Rotation paths and how fast each direction turns (degrees each step):
Each turn is a multiple of 5 degrees from 10 to 175, or 0.
Each row of a path follows its step; steps can be skipped.

step 2: [-2.7 20.7 -35.0 -9.2 -5.4 10.0 -7.1 -5.1 3.5 -29.4 -10.7 3.6 -2.2 7.5 -7.6 -4.1 -23.1 -1.1 -5.6 -7.1 -18.7 -2.1 -15.6 -14.8 -14.0 21.6 -7.4 18.0 -5.2 2.0 -1.8 -0.7 1.4 6.2 -17.0 -10.4 0.2 11.2 5.0 13.5 -4.2 28.9 9.0 -8.3 -13.5 9.1 3.5 -15.7 -17.3 -4.3 -23.1 6.7 4.0 5.2 9.0 -5.9 15.8 2.0 3.8 7.9 18.0]
step 6: [-5.2 -2.7 -2.2 5.8 -15.3 13.6 -3.7 -16.8 -5.9 -18.9 12.5 -3.0 10.8 -18.3 13.0 13.3 5.0 -0.6 4.4 5.6 -10.7 -4.8 13.3 -3.0 18.7 2.0 -27.7 -23.8 3.9 12.8 -12.1 7.9 -8.2 -23.2 -7.7 5.3 3.6 8.1 -14.6 -11.1 25.0 7.5 14.7 -14.3 -14.0 7.1 0.2 -18.6 20.3 -1.3 -2.1 -18.5 -0.5 -15.0 3.0 10.3 6.5 1.0 -1.7 29.1 13.0]
step 14: [-15.1 14.8 -1.5 12.9 0.5 19.0 -24.2 2.6 7.8 -25.6 -3.6 -1.8 -2.2 -6.6 4.6 -4.9 -3.5 -2.8 18.0 10.2 0.8 10.7 -1.6 11.8 18.5 -25.5 -16.0 -28.4 7.0 17.4 -11.3 3.6 3.5 -4.0 -21.7 1.3 0.3 20.2 23.9 5.5 -4.1 6.0 0.5 -15.4 -13.0 11.7 8.8 -6.9 -4.1 -2.1 -7.9 -2.9 9.5 11.6 8.3 5.3 3.1 -21.4 -5.9 22.5 15.6]
step 16: [-7.7 -17.0 -1.0 -6.4 9.1 6.9 -18.8 -2.7 -3.3 -28.7 -5.6 -12.5 18.1 10.1 3.4 3.5 12.4 -11.9 2.3 -10.3 2.2 -1.2 -12.3 6.4 16.2 4.5 3.3 -8.3 15.0 -1.9 -6.3 17.9 23.0 14.4 -5.5 -1.4 3.5 4.1 8.9 8.7 -2.1 27.3 -5.0 -8.9 -22.3 10.4 18.2 -3.9 -11.9 -2.6 -5.5 -13.0 -7.5 -3.9 0.6 -31.7 -16.9 6.5 12.4 4.9 30.4]
step 22: [1.7 0.2 -0.2 -4.2 -18.2 15.5 -16.8 -0.5 -12.9 -21.5 -10.7 -2.0 -24.6 -12.7 -6.1 26.8 -29.9 4.1 2.7 1.0 -20.0 -8.6 -12.4 -13.0 15.7 1.5 -15.7 -7.3 0.0 17.2 -9.3 1.0 -0.4 -4.8 -3.8 -1.4 5.1 9.0 -0.7 10.1 -18.5 0.6 2.5 -22.9 -5.2 18.6 -8.0 -4.4 5.7 2.2 -14.5 -9.8 18.3 -2.5 4.6 -5.2 6.9 5.8 11.9 29.3 16.4]
step 23: [7.8 -17.3 -11.8 7.7 4.9 6.0 -10.4 -6.4 0.1 -4.6 10.3 4.3 4.7 -10.7 -15.5 -10.5 -6.1 -4.5 0.4 6.1 -2.2 -9.7 7.4 -7.5 -5.7 6.3 -13.2 12.1 10.9 -20.0 9.4 18.0 5.8 -16.1 -4.0 0.6 3.4 3.6 -25.6 -5.0 15.2 5.9 24.1 -12.6 -21.7 11.6 -15.5 -7.3 -22.3 -18.9 -14.2 -37.7 12.6 -14.6 4.2 -16.6 -8.6 -16.1 -4.2 -4.4 12.6]
step 24: [-15.2 -3.9 18.6 -7.4 1.1 -11.9 -2.4 -8.9 11.6 -19.4 -8.3 -17.1 -18.1 7.2 -11.5 4.4 2.3 -9.9 -6.4 -9.6 -21.0 -0.9 -12.0 0.5 -4.5 18.1 1.8 -42.8 -5.6 -19.0 2.0 -0.9 8.0 6.5 3.9 -10.2 19.7 10.5 -13.4 11.3 -3.5 16.4 8.9 -14.0 -12.9 20.3 -0.1 -4.8 6.6 3.0 -20.7 -16.1 -15.7 -3.0 1.4 -0.8 -16.4 6.3 11.7 12.4 12.4]
step 29: [-27.4 1.6 -8.4 -13.8 -9.2 -18.0 -16.6 -3.5 25.1 -13.7 -10.5 -6.4 2.7 0.2 -6.7 -1.7 -2.4 1.5 3.9 -4.9 -21.2 -4.7 -10.0 -4.9 8.0 4.9 -1.0 -16.3 17.5 -3.9 -4.2 0.3 13.3 -8.1 27.1 3.5 21.7 10.7 -21.8 -2.6 -7.6 25.0 23.5 -6.2 -19.4 -8.3 5.2 -10.0 -0.5 16.2 4.5 -14.6 -7.3 10.6 9.7 -0.8 4.5 2.0 11.0 1.6 24.9]
[1.5 0.6 4.6 0.6 -0.4 2.2 6.4 1.4 -1.6 0.7 2.2 2.6 2.1 2.4 -0.3 0.9 0.4 0.5 -4.7 0.8 2.7 -4.2 4.0 -0.9 -3.2 -2.7 0.0 -9.8 -5.6 1.3 -0.6 -2.2 1.2 3.5 -1.7 1.7 0.2 2.9 -2.3 -1.9 8.6 1.6 -0.6 7.7 1.5 2.0 -2.6 -3.0 3.7 -3.7 1.1 1.9 -6.6 -0.6 -3.8 2.8 3.7 -5.0 -1.8 2.9 1.6] : 55
[-4.9 2.5 0.7 -1.0 7.9 2.2 3.4 0.6 -0.3 -1.5 3.4 -1.3 -4.2 -5.2 7.5 -2.0 -4.6 -0.7 -1.1 -1.5 3.7 -2.8 4.6 -0.6 7.7 0.7 0.1 1.3 4.2 4.5 -2.4 2.5 -2.5 -2.8 -0.6 3.2 -0.6 2.5 0.1 2.8 1.9 -5.6 0.3 -1.0 4.4 2.8 -4.9 -2.0 -4.6 -2.2 4.0 0.6 -0.7 -0.7 4.9 1.5 -2.4 -3.9 4.7 2.2 -1.1] : 130
[-3.7 -4.4 -2.2 1.7 -1.1 5.9 -2.2 -4.9 6.1 -0.1 -4.7 -4.2 3.6 1.1 6.0 -7.8 0.8 -6.8 -0.1 -6.3 -2.8 0.2 2.2 2.2 -3.5 -3.0 5.4 -3.9 1.4 3.3 -2.0 2.6 -2.6 -4.8 4.2 -0.2 -1.2 -0.8 1.0 2.0 1.3 3.5 -2.3 -3.0 1.6 5.6 1.1 1.6 4.1 2.6 -1.4 -1.3 -2.6 -0.2 -2.5 0.6 1.3 -1.7 -3.3 -0.1 0.3] : 145
[0.0 1.2 3.2 1.5 3.5 4.6 -8.1 2.7 -4.5 5.9 4.3 -1.4 -2.2 -0.1 -2.1 -4.6 -1.5 0.6 1.5 -4.4 0.5 -1.7 -2.0 -4.5 -4.4 -0.1 -4.5 2.0 2.1 5.1 -2.3 -1.1 -4.5 -0.2 -4.1 -4.3 2.4 2.5 -0.9 -4.1 4.4 -3.9 2.4 0.9 -1.8 1.5 4.1 4.5 2.0 1.4 -4.7 1.8 -0.9 -4.3 2.9 2.9 2.2 1.4 0.7 -4.5 6.2] : 90
[-2.0 -3.7 -2.0 1.0 3.0 -1.4 -4.7 -1.9 -7.1 -3.5 2.1 -1.8 2.1 6.8 -2.3 1.9 -0.1 2.4 1.1 -2.5 2.6 4.4 1.7 -4.0 -4.3 -2.5 1.6 2.1 -1.9 2.1 -2.9 -1.5 3.2 -1.6 2.2 -2.1 1.5 -3.9 -1.6 0.6 0.5 -5.3 -5.6 -6.1 -1.7 0.7 -5.9 -1.8 0.9 -4.5 3.6 1.4 -2.4 10.8 1.3 -0.8 3.3 -1.3 1.1 1.7 2.2] : 60
[1.7 -1.8 -0.4 -4.0 -3.7 0.0 -0.4 4.9 4.7 -0.9 -6.3 0.9 -0.5 -1.1 0.8 -3.6 -8.8 6.8 -3.4 2.5 -0.3 -2.6 -5.0 1.4 -7.4 -1.6 2.2 0.1 -0.2 -2.3 -6.3 -7.4 0.2 1.7 0.1 -2.1 1.2 3.0 1.0 5.3 0.2 -2.3 2.4 -4.9 1.9 0.0 -2.3 2.7 1.6 1.0 3.5 5.2 2.5 -1.6 1.7 1.3 -0.2 -2.5 3.5 3.3 0.0] : 145

step 4: [-3.8 -11.4 1.1 -7.6 1.8 -3.9 18.1 12.1 -1.0 -0.9 -10.2 21.5 12.8 -21.7 4.7 -10.5 11.0 34.4 -8.5 8.5 5.6 -17.3 10.3 -12.2 -5.8 12.0 8.9 -0.4 25.2 -8.4 12.1 -21.3 23.3 -0.9 -8.6 -2.6 22.2 10.1 4.4 16.7 -17.3 -1.3 9.0 -8.3 -9.7 5.8 -26.9 21.2 -8.7 19.6 6.3 -11.3 4.7 20.4 -6.4 -1.7 9.9 -0.6 -4.6 5.4 4.6]
step 7: [-14.0 16.6 3.0 7.9 6.7 14.4 27.7 4.0 -6.6 20.2 -4.0 -13.4 -13.6 4.1 18.5 -0.2 13.8 5.6 -6.5 -3.9 0.2 -13.8 7.4 -15.3 17.7 15.2 0.9 8.4 18.5 -11.7 5.6 -21.1 -3.3 -10.7 4.5 15.6 5.9 -25.3 16.7 21.0 -2.9 0.8 1.6 13.6 5.0 -1.7 -24.8 16.6 5.0 -11.3 9.7 8.5 6.0 3.5 -18.4 11.2 4.7 20.0 -30.0 1.4 6.9]
step 11: [10.4 -5.8 1.0 4.4 5.2 25.2 22.5 -5.8 -4.6 4.0 -2.4 9.6 4.4 -12.7 -10.4 14.3 10.8 -6.3 11.3 28.1 -9.3 16.3 -7.3 3.4 14.3 10.9 -4.9 -6.4 14.0 3.5 8.3 -27.3 10.4 -2.7 -14.0 10.7 18.4 20.4 -6.6 -1.6 -31.4 -1.4 -6.0 -0.8 -5.3 -11.8 -6.8 -12.2 -2.1 -12.7 -13.4 -23.0 9.5 -7.2 24.7 -3.5 -17.0 -16.8 -6.1 -19.2 -8.5]
step 14: [22.7 15.8 2.3 21.5 14.6 1.8 15.2 -24.3 -6.4 18.0 -0.2 -0.6 -10.2 8.8 -12.1 5.7 -9.4 -26.7 -6.5 15.3 -8.0 35.5 4.4 11.4 8.8 24.3 -7.3 6.7 0.8 2.7 -6.8 -7.6 -14.0 -5.9 3.4 0.7 2.0 3.0 4.0 22.3 7.6 9.3 -2.6 16.6 10.5 -22.0 -16.8 14.6 14.3 -16.4 9.1 4.4 -14.9 -2.8 10.7 -10.7 2.3 -15.9 -5.2 -16.8 -1.4]
step 22: [-1.5 3.1 6.3 6.5 -6.8 -9.1 15.2 -4.3 -3.7 -5.7 0.2 -12.2 13.0 9.2 -8.5 6.8 18.7 -10.8 -27.7 -0.2 -6.0 21.2 9.1 -18.3 6.2 14.9 0.1 12.1 5.9 18.1 14.4 -12.1 15.8 -1.8 19.7 4.5 30.8 21.4 8.6 -16.6 -2.4 -2.8 18.2 17.8 -12.5 -7.3 -6.6 -14.1 18.7 8.8 -1.5 -17.0 -13.7 15.7 -11.7 1.7 15.0 -4.9 -2.4 0.7 28.5]
step 23: [-11.6 0.5 6.5 15.7 -0.8 8.2 14.8 3.2 -27.9 2.0 -1.3 5.8 6.2 7.7 -26.9 -0.9 12.1 -23.3 -3.6 3.6 0.6 13.5 -12.0 2.9 13.5 2.7 -1.7 -3.3 2.1 18.9 9.5 -24.9 14.0 -4.8 8.6 29.9 -16.9 9.4 -11.0 -8.5 -12.6 8.0 4.2 1.2 -10.3 -3.3 -5.8 18.3 11.2 20.8 9.2 4.1 -10.0 -2.5 34.1 -15.1 -13.3 -26.4 -0.5 0.8 -1.6]
step 24: [-18.2 -18.2 -27.8 3.5 -10.0 7.0 13.5 15.4 -0.6 13.7 -2.6 -8.5 -4.2 -17.4 0.8 -1.6 1.9 23.4 -6.8 3.2 24.4 -4.0 -21.8 -3.7 8.7 9.1 14.3 11.4 -18.2 -11.2 11.8 -16.1 21.9 -3.0 5.2 0.9 25.7 11.1 -5.6 -23.0 -24.7 1.8 6.8 -2.4 -28.2 -0.4 -19.7 8.9 -1.7 11.9 8.9 4.4 11.3 -1.3 3.1 -7.7 -4.9 -12.1 -2.7 12.5 -1.6]
step 30: [-22.0 -38.1 -23.3 18.4 -2.0 9.2 -1.5 -17.6 -9.7 13.9 9.7 5.9 2.4 -1.1 1.9 9.5 -2.9 20.1 -16.0 -4.5 2.6 -14.8 3.3 -0.5 -2.4 4.3 -12.6 -11.6 6.0 -1.2 10.0 0.1 25.9 23.2 12.3 3.0 -2.7 20.7 6.5 6.8 14.2 10.9 8.6 -1.5 -14.9 -2.9 -29.7 13.4 9.0 4.2 5.4 -12.1 2.2 5.4 11.7 -11.8 21.1 -13.5 10.0 19.8 1.2]
[1.3 -1.6 0.4 -3.3 -1.1 4.3 2.7 4.1 0.8 -2.2 -2.9 -5.1 -1.3 2.7 -3.1 1.1 0.1 0.0 1.6 0.7 5.9 -5.0 -1.0 5.1 6.7 0.1 -1.9 -0.4 -6.9 0.4 0.2 -5.3 2.0 -1.6 -0.9 4.7 0.3 -3.1 -5.1 -0.5 -2.1 -4.3 -5.2 5.5 2.4 -1.6 -1.0 -1.5 3.7 0.3 -1.7 0.7 -5.2 -3.4 2.9 3.2 4.9 3.1 -2.2 -4.5 -6.1] : 85
[-7.6 0.5 2.2 -0.5 7.2 -3.1 0.7 -3.7 1.1 -6.5 -3.2 2.8 1.9 -4.8 -5.5 -3.3 3.3 4.7 -3.2 1.2 -0.8 -1.7 1.8 0.0 3.4 -1.3 -0.2 -1.1 -3.7 -3.6 8.8 1.0 4.5 0.8 -0.8 2.5 -1.8 4.5 -4.7 -3.2 0.2 1.6 1.6 -6.0 -0.8 -2.2 0.4 0.0 0.8 -1.1 -5.4 -0.7 3.4 0.1 5.2 -0.6 2.1 -3.8 0.3 1.2 -1.7] : 55
[-3.4 -0.5 -0.8 -6.8 -2.0 4.6 -1.9 -0.4 -0.5 -4.5 3.1 3.6 -2.0 2.4 -4.1 0.3 1.6 2.0 9.8 -4.2 -0.8 4.2 -2.1 -3.8 -4.9 -2.1 1.6 2.8 3.4 -0.4 3.5 -1.6 -2.7 2.3 1.4 5.4 -0.2 -2.1 -0.5 3.4 -1.1 -0.7 4.6 1.2 -0.5 -0.4 1.3 -1.3 5.1 -4.1 -0.5 6.3 -4.9 2.7 -1.4 -4.7 6.1 -2.3 -1.4 3.2 -0.4] : 110
[0.7 -2.2 -6.8 -2.4 0.1 2.1 1.2 2.5 1.9 0.3 -0.7 3.5 2.6 5.2 -2.1 -0.5 -3.2 1.0 -0.1 6.0 2.5 -1.6 -3.4 2.2 -1.6 -3.9 -5.5 -2.3 2.5 3.5 2.5 -1.2 1.9 1.2 -3.5 -2.4 -1.5 0.0 4.4 -3.2 -4.1 4.2 8.1 -2.4 -1.2 2.6 3.2 2.2 8.7 6.4 0.7 -6.0 -1.3 4.0 1.0 4.9 -1.5 -1.7 -0.2 -0.6 -1.4] : 55
[-3.8 -2.5 4.0 1.8 3.1 -1.9 1.5 2.3 1.5 -3.3 1.6 0.7 3.0 -0.3 -0.1 -5.7 4.6 -7.0 0.1 -6.2 1.1 -0.2 2.9 3.3 1.4 -3.4 3.7 -0.6 4.8 -1.7 3.5 2.3 2.4 -3.3 1.7 -2.6 0.1 -0.2 -0.6 7.5 -1.5 -5.5 -0.1 3.3 -2.2 0.4 4.0 0.5 5.9 5.5 1.0 -0.4 -0.6 3.7 -1.3 1.5 -4.2 7.2 -2.8 -3.6 4.6] : 115
[-0.9 -1.1 -2.2 4.2 2.7 -3.8 -0.6 -1.7 0.1 -1.9 2.1 -4.0 3.0 0.9 3.7 -1.0 -2.3 2.9 11.1 3.6 3.1 7.3 -2.9 4.6 1.5 1.4 -0.8 -3.9 -1.8 -2.5 -0.2 4.2 1.9 -0.4 -1.5 1.2 -1.5 -0.1 0.5 -0.6 0.5 0.6 1.8 8.9 -5.6 -4.1 -1.4 -5.2 0.5 -1.4 -0.5 -2.2 3.8 -2.3 0.1 -2.9 -5.5 -4.2 -4.3 -0.8 -1.0] : 25
